Each row of Z is roughly a mix of the hidden directions of one of a few groups.
Z:
[[-19.5 -22.8   4.0 -35.9  27.9   9.3   7.5  27.2 -11.7  14.6]
 [ 33.6  24.2  11.4  15.3   8.8 -27.3  -8.2 -12.6 -24.0 -22.6]
 [ 24.1 -27.1   3.2   4.1  25.1   3.8  25.1 -39.7   1.7   4.2]
 [-24.3  -8.3   6.1 -48.8   7.8   6.4 -26.3  12.3  12.5   6.0]
 [  5.1  31.9  18.4 -43.4  13.5 -16.9  13.8 -15.3   6.5  -3.1]
 [ 18.7  17.7   5.2 -20.2  16.3  12.8  36.3 -14.4  -2.8  34.0]
 [ 22.6   8.1 -10.5 -23.7 -11.9  11.0  40.2 -19.1   7.4  25.7]
 [-10.9 -22.1  -2.5 -20.1  21.4   6.5   5.8 -26.2  32.9  29.9]
 [-28.5  28.0   4.5 -11.2   4.2   5.2  -2.1  14.3 -35.6  30.9]
 [-33.5  14.2  -7.0 -24.1  14.2 -17.1  10.7 -19.9  35.1   4.1]
 [ 19.3 -26.5   7.4  18.7  22.5  24.0   0.6  13.6  38.2   0.5]
 [ 13.2   6.8   1.1  28.9   7.4   9.9  12.3 -16.2 -49.9   9.9]
 [ -8.9  11.9  -8.4  -5.1  42.4 -34.4  17.6 -20.6  13.1   1.1]
 [-19.0 -17.7  11.3   6.7 -20.2  -2.9 -17.5  47.5  -3.5 -19.3]
 [ -5.2  34.6  -0.3  22.1 -18.2 -15.4 -13.4  11.6 -33.5 -22.2]
 [-15.4 -12.0 -14.2 -10.3  13.3   4.1 -12.9 -37.8  41.2   6.3]
 [-13.7  -6.7  -4.0 -28.5  11.8  -2.6  -6.3  -6.3  51.5 -16.4]
 [ 30.7  -3.9 -22.5  22.5  29.4   6.7 -23.2 -19.4  18.8   8.1]
 [ 22.3   8.6  38.3 -11.8  25.5 -28.2   5.9  23.0   4.1  -3.2]
 [-14.0  -7.6  11.3   4.3  28.9  13.1  23.3  37.0 -27.6  11.4]
 [  8.9  14.9 -22.5  24.9  12.6  11.4   3.1 -34.4 -34.4 -10.9]
 [-33.7   1.3  10.3  -0.8  -1.6  -6.5  18.8  49.7   8.3  -5.9]
 [  2.9 -36.6 -33.5   5.4  12.3  -0.9   1.5 -25.6  29.9  -3.5]
 [-42.3  13.5 -18.0   7.9  -2.5 -17.4  10.2 -16.3   8.0  33.3]
 [-13.4   0.5 -25.0   4.8 -33.0 -17.1   0.8 -43.1  11.2  -4.3]
 [-11.2  19.5 -29.1  17.0 -21.0 -22.9  30.2   7.6 -23.9  -7.9]
 [  3.9  -5.3 -24.0  37.8 -14.7  -4.4   2.5  14.9 -40.9  -5.7]
 [ 21.6   3.0 -38.2  20.0 -24.0   5.1 -11.1  -0.6 -33.6  -4.9]
 [  7.8   9.3   4.4  32.7   6.8 -11.8  12.3  43.8 -10.8 -24.7]
 [  4.1  21.8  22.9   1.4  -4.1 -25.4 -22.3   5.1  25.2 -37.1]
 [-22.2  22.4 -19.9  -5.3  10.4 -31.2  26.2 -22.6 -21.1   8.4]
 [ -0.2 -50.0   0.6   0.5  -3.9   9.5 -23.5   9.6  27.1 -15.2]
 [  1.3 -19.3 -28.9   2.2  14.1   7.8 -17.5 -30.1  29.3 -25.9]
 [ 13.9 -15.0 -34.5  32.1 -16.9  -4.0 -18.0 -12.9 -27.9  -2.7]
 [ -2.6 -21.0  -6.6 -26.8 -10.9 -28.0  25.2  32.4 -15.4 -13.2]
 [ 17.4  -4.5  -6.9  31.7 -28.5   2.0 -14.8  24.8 -34.2  -4.9]
 [-29.3  16.7 -21.8  11.8 -22.7   6.5  15.9 -11.4 -34.7  17.9]
 [ -9.4 -11.3 -16.6  36.2   0.0  11.4 -22.5   0.2 -30.6 -28.9]
 [ -8.1  24.9  44.4 -23.6  -5.8 -13.7 -18.3  15.4  -3.1 -14.0]
 [ 24.8  12.3  13.8   2.4   2.7 -28.4   0.2  45.5 -13.4 -13.9]
 [ 30.1  18.8  -7.7  -1.2   7.0  -5.7 -24.1 -42.7  18.4  -8.3]
 [ 12.6   6.4 -17.7   5.0  22.7  29.3   2.6 -37.4  17.8  24.0]
 [ 27.1  -0.4  21.5  -6.2  41.3   4.4 -28.5 -15.2   9.2 -11.2]
 [-11.6 -33.7 -26.0   1.6 -16.6  27.2  -2.5  -9.3  33.6  -5.3]
 [ -2.0  20.2   8.2 -13.5 -25.4  -4.3 -25.3 -38.1  26.5   9.7]
 [ -8.4   6.7  10.3 -24.5 -24.2   0.6  -2.1 -26.8  25.4  37.9]
 [  3.8  -0.4 -10.9  12.2 -12.0 -19.6 -28.6  15.2   1.0 -48.5]
 [  5.3 -15.6  10.6 -23.6  17.9  -5.6 -10.3 -19.7  15.9 -46.6]
 [-18.2 -26.0 -16.9   1.6  27.0  -1.3  30.3 -10.9  14.3  30.8]
 [ 15.0   2.1   4.9   7.9  14.1 -25.0  30.3  23.4 -39.4  -7.6]
 [  1.6  14.8  26.0  -6.5 -15.9 -22.1 -20.2  -5.6 -21.6 -40.3]
 [-23.5  -4.9   0.3   8.4 -25.5 -13.1   4.0  27.9  -2.8  44.1]
 [ -3.2   3.3  33.7 -35.8  27.0 -11.4  11.8  17.2  19.4  10.3]
 [ -7.4   4.0 -18.5  35.2 -22.2 -13.0 -32.4   4.3 -10.5 -26.8]
 [-26.6 -31.7   3.5 -38.6  24.9  10.0  -1.5   3.0  14.3  -7.6]
 [ 37.1   4.6   9.0  15.1   1.4  30.1  10.2  18.3 -26.8  21.0]
 [  3.1  -6.4 -14.2   9.4  12.6   8.5 -15.6 -57.9   1.6   6.3]
 [ 34.6   8.4  -1.6  13.6  43.0  17.4 -20.0 -11.9   1.2   8.0]
 [ 30.7  12.1  15.6  10.9  17.1 -32.7   7.9   8.8 -23.3 -26.8]
 [  9.8  19.3  20.8   4.8 -14.2  -0.3  12.8  16.8 -34.1  38.4]
 [ 18.6  30.6   0.3   1.1 -38.4 -26.7  -5.1  18.6 -14.2  13.1]
 [ -9.9 -19.4 -29.1  18.1 -36.8   9.7   4.9   1.8  26.7 -19.3]
 [ 11.1  25.1  25.2 -20.1  11.9 -27.1  -3.3  34.4  18.7  -0.3]
 [ 25.6   2.0 -12.0  19.1  25.5  23.2 -17.4 -28.9 -26.1   6.3]
 [ 22.6 -23.8 -12.5   9.0  -3.4 -16.6   4.2   3.8 -46.9 -19.5]
 [-25.9  16.7 -17.9  30.0  -2.1  21.2  -6.5  31.2 -23.6  -3.4]
 [-42.6  -9.4  -1.5  -2.9   3.7 -14.5 -12.8 -18.9  31.9 -23.2]
 [  7.4 -18.8  15.5 -26.2  -7.4 -28.8  13.6  36.2 -19.7 -10.7]
 [-21.5 -30.7 -13.9 -27.8 -23.8  -4.9  24.5  21.6  11.6   7.0]
 [  2.5   7.7   4.7  15.3  10.5 -15.0 -24.6  37.4 -12.9 -37.2]
 [ 15.0  -0.3 -33.4  18.6 -30.4 -10.1 -17.5 -25.0  23.9  -1.0]
 [-20.2   4.8  25.5 -10.7  19.6   3.3  25.2  33.7 -29.0   3.8]
 [ 15.3  29.8  -1.0   2.2 -16.6 -20.6 -17.8  35.4 -28.4  -2.1]
 [  8.1 -15.3  11.4  -0.3  -5.2  -1.8 -34.4  38.0  13.6 -30.7]
 [  7.3  41.4   8.4   3.4  -9.5 -14.7   2.2 -20.5 -39.8   7.0]
 [ 18.9  18.7  -4.9 -16.5  12.6   8.1  35.1  21.8  -3.3  35.6]
 [  1.8  32.2   0.8  21.7   7.4  17.6 -21.2  27.5 -25.6  22.0]
 [ 12.0  13.9  20.1  -6.3  22.5   2.1  30.3 -15.2 -38.1  17.8]
 [  6.7  12.5 -21.1  16.0 -34.2  -5.5 -14.3 -15.3 -18.0 -36.7]
 [-10.2   0.7 -12.7  39.1  10.6 -12.1 -41.5  -7.2  -5.8 -18.8]
 [-17.5  10.2   9.6 -35.7  -6.1 -15.0  -7.1   9.9  44.9  -4.2]
 [ 16.5  10.6   8.2 -10.5  -1.0  35.2   8.3 -35.8 -32.1  -4.6]
 [ -4.1  16.3  26.2 -30.5 -19.9 -14.0  18.7  37.0   0.8  -0.7]
 [ 11.2   5.5 -10.8  -3.0  18.1   4.6  14.8 -39.6  17.4  38.6]
 [ -1.7  25.7 -17.1  20.6 -38.4 -24.8 -15.9  -0.3  -7.9 -20.8]
 [ 13.9 -18.5   9.2  16.1  17.6   0.5  38.6  37.0  -0.9  12.9]
 [ 27.8 -18.6  -0.7 -12.9  13.7  10.3  24.1  43.4  -2.7 -12.6]
 [ 17.9  27.7  13.3   0.8 -39.8 -10.3 -31.0   5.8 -16.1   0.9]
 [  7.3   9.8  22.2 -16.8  -9.2 -13.9 -10.4 -42.6  32.7   4.0]
 [-24.8   4.9  -1.8   1.1 -23.3 -21.7   4.5   9.0  -6.6  49.1]
 [-12.5  27.8 -17.6  16.1 -30.1  -6.3   9.2   7.3 -37.8  14.2]
 [ 37.1  -3.7   3.7  11.5  15.6   3.7 -32.7 -15.9  19.4 -26.7]
 [ -6.4  17.0  50.5 -28.4 -11.5 -14.9  -4.7  11.3  -2.3  -3.5]
 [-25.4  -6.6   7.7 -48.5  -3.9  -4.9 -22.8  -6.5  22.3  -4.4]
 [ -2.9  31.6   4.5  28.2  10.8   6.0 -36.2  -2.4  -2.8 -30.2]
 [ 13.2 -13.6  -9.9 -16.7  18.7   4.6   8.1 -43.0  30.8  15.5]
 [ -3.8  22.8 -14.4  25.2  13.4  -0.4  20.7 -26.0 -38.7   7.0]
 [  5.8   9.2 -25.7  27.1 -12.4  -6.2 -26.4 -40.3  -1.3 -13.8]
 [  4.7   6.0 -29.2  10.4  -5.2   5.7 -27.6 -45.7  15.6   6.3]
 [ -9.7  10.9  35.4 -23.3  11.8   0.0  19.0  37.6  -9.2  14.2]
 [  0.6 -13.5 -13.7   6.3 -15.6   7.8 -14.7 -43.4  27.8  25.1]
 [ 13.4 -29.5  -0.4   6.2  14.8  -4.5  -8.0 -30.2 -25.1 -35.7]
 [-15.7  17.1  26.1 -18.8   5.3   2.5  26.2  36.7  15.9  17.8]
 [ 19.1  17.7   1.7 -13.4 -45.6 -17.0 -14.4   4.4  16.0  22.5]
 [ 31.0   2.9  23.2 -10.7   8.4  -5.6 -32.7   5.4  36.9  -5.5]
 [-31.8  30.7 -14.8  22.5  -9.4  -6.3  -4.3 -28.0  -0.7  24.5]
 [-17.3 -21.3   3.2 -20.3 -24.3  -4.8  25.9 -14.4  36.6  14.3]
 [ -9.7  19.9   1.8   6.0 -30.0 -16.3  -1.3  27.6 -27.1 -31.9]
 [ -7.8 -29.9  32.4  -2.2   4.2  19.3   7.2  38.5  15.4   6.3]
 [  8.9  19.2 -33.1  32.1 -22.6   3.7   2.7 -22.0 -25.0   0.5]
 [  1.1  13.3  -6.6 -13.0 -33.4   2.3  32.1 -18.3   4.9  36.2]]

Here is one row from each group, named. Which group is each of the other rows in?
[-20.9 -11.3  -4.4  -3.9 -25.3 -30.8 -22.3  -6.5  25.6 -28.7] : J
[-15.8 -22.8  -1.3  -9.5  27.9  17.7  20.3  -2.8  33.3  27.1] : Q
[ 27.3 -17.3  27.1  -6.0  32.5  -9.7  10.7  29.2  16.7  -2.9] : K

[ 35.1  17.8   2.5 -31.5 -18.0   8.5  12.0 -30.1  14.4   3.5] : J
[ -5.5 -12.9  39.7 -28.7   6.3  13.4 -15.3  15.4  -5.8 -29.8] : J
[ 11.0  11.4  17.4  -4.3   0.2 -16.1  32.1 -25.8 -17.7  37.1] : K
[-17.4  18.8  -3.5  17.3   0.3 -23.6   4.8 -17.8 -37.2 -31.1] : Q
[-11.5   9.7  10.1  14.9 -13.9   6.8  -2.7  37.2 -41.0 -18.7] : J
[ 22.4  -9.2  -3.2  28.5 -24.9   5.5 -11.6  28.4 -34.4  -5.9] : Q
[  2.0 -10.5   8.3 -10.6  21.3   6.0   6.4 -11.9  32.0  47.1] : J
[-40.6 -22.0  -7.9 -14.7  10.6  15.2  -7.7  -8.4  20.8 -30.0] : K
[-26.3   3.2  31.5 -18.1  -4.2 -14.1  16.8  15.7  37.1   8.2] : K
[-17.7 -23.9  13.5 -15.6 -19.7  -1.8   9.2  48.4   7.7  -5.2] : J
[ 26.0 -15.8  -3.5 -14.8  34.6  -8.7  -9.4  11.3  30.3 -25.5] : J
